(in the rows, 128 means zero)
Each named move below is a turn or a mirror, shown by a few rows before and after it. Which moves, in which order, take the first row of each later pair to the second? The first pair is answered.
move F:
[ 94  81 151 109 162 125 106 141 171  83 159 105 144 159] -> [ 88  87 115 107 135 105 116 144 184  82 162 109 140 161]
[120 137  89 127 101 116 147 137 126 101 149 140 146 140] -> [120 120 148 134 153 138 122 121  97 106 144 128 168 128]
[104 130 143 165 145 106 156 119 132 105 166 122 147 126] -> [101 134 126 162 141 103 163 122 135 104 171 123 142 124]
[141 110 132 111  96  97 172 166 144  92 149 115 191 124] -> [142 105 158 114 118 107 166 159 127  95 149 105 200 124]
move V:
[ 93 147 103 101 114 134 175 100  86 150 103 147 156 124] -> [ 71 107 117 150 125 137 102 112 152 144 190 121 102 146]
[131 150 114 172 131 138 130 112 121 115 167 125 117 138] -> [170 130 156 144 165 130 117 142 117 114 150 109 129 130]
[128 159 102 106  98 143 102 127 139 154  81 157 102 131] -> [123 145 109 119 108 142  83 130 163 151 114 147  86 134]
move U:
[160  95 129  92 169 118  75 171 147 114 145 144 107 126] -> [173 101 152 101 175 115  87 167 124 120 127 146 113 111]
[107 142 104 156 113 132 152 108 125 121 144 131 141 129] -> [ 93 135  97 142 119 136 133 107 134 121 145 128 129 135]
[135 134 154 126 120 128 147 110 106 146  98 133 120 119] -> [125 136 141 134 105 121 162 112 119 143 103 137 118 123]
move S:
[108 105 149 155 143 131 138 127 129 110 171 133 147 150] -> [143 120 173 116 156 131 142 140 103 129 107 141 150 135]
[159 140 129 104 117 154 119 154 110 132 117 142 124 146] -> [140 130 108 126  97 147 122 158 130 123 160 142 116 152]
[177 154 148 167 138 122 194 114 100 143  98 141 121 105] -> [170 147 116 182 111 100 201 126 138 127 132 134 108 117]
move L:
[178 170 106  91 129 103 123 133 110 124  87 111 127 117] -> [172 136 115  79 142  94 125 145 138  93 139  91 155 128]
[106 138  65 148 105 138  73 104 125 178  91 164  49 126] -> [ 92  71  81 109 134 127  74 126 192 115 198 115 104 157]
[102 115 119 150 130 149 105 133 166 110 189 121  96 132] -> [104 134 136 197 130 154 125 115 124 131 161 135  85 108]
[202 159 158 116 133  99 142 171  98 156  86 121 124  98] -> [198 138 136  63 134 100 118 187 146 139 111 107 129 117]
Pairs:
(2 to 4 moves a pair)
[ 57 126  87  92 145 180 100  84 154 135 149 104  99 157] -> [ 55 103 127 136 164 177 126  78 140 119 185  96 134 147]  L, L, L, L
[110 129 117  74 146 166  93 109 134 127 124 129 136 144] -> [106 151 108  97 127 156 155  97 103 121 113 139 168 129]  L, V, F, S
[102 117 139 131 144 155  80  95 120 122 163 118 119 145] -> [138 140 113  79 104 106 164 124 109 110 106 131 160 129]  S, L, S, V
[158 100 199  93 146  75  93 162 165 118 130  95 108 139] -> [148 147 196 164 133  95 101 126  96 162  74 132  74 121]  S, U, U, L
[122 130 101  47 121 127 149 133 130 120 113 122 162 161] -> [145 120 124  46 130 112 122 159 149 124 105 118 139 157]  V, F, S, F
[118 123 190 138 138 159 111 106  81 134  68 140 100 107] -> [100 141 115 185  65 116 169 110 111 123 106 153  94 109]  U, F, S
[163 111 102  62  93  81 176 202 187 140 101 132 149 149] -> [117  77 196 107 201 177 132 119 107 139 121 117 208 136]  V, V, S, V
[ 90 129  47  48 106 146 111 117 175 101 118 119 125 158] -> [103 114 161 125 184 181 137  73  69 104 111 108 190 117]  S, U, L, U
[122 159  49  79 117 150 115 136 169 119  84 138 105 162] -> [132 164  87  88 144 166  97 124 131 138  50 141  95 148]  U, L, L, L
[ 88  92 110 135 148 163 181 100 123  74 184 117 210 123] -> [ 91 114  59 116 104 139 199 111 144  79 167 132 191 131]  S, F, S
[165 155  89 108 107  78 131 158 156 111  71 128 109 129] -> [154 117 188 166 186 123 112 124 104 104 102 107 145 109]  V, S, V, U
[109  99 141 164 142  94 125 135 196 113 155 146  86 134] -> [143 132 132 115 120  75 168 151 168 130  78 162 105 117]  S, V, S
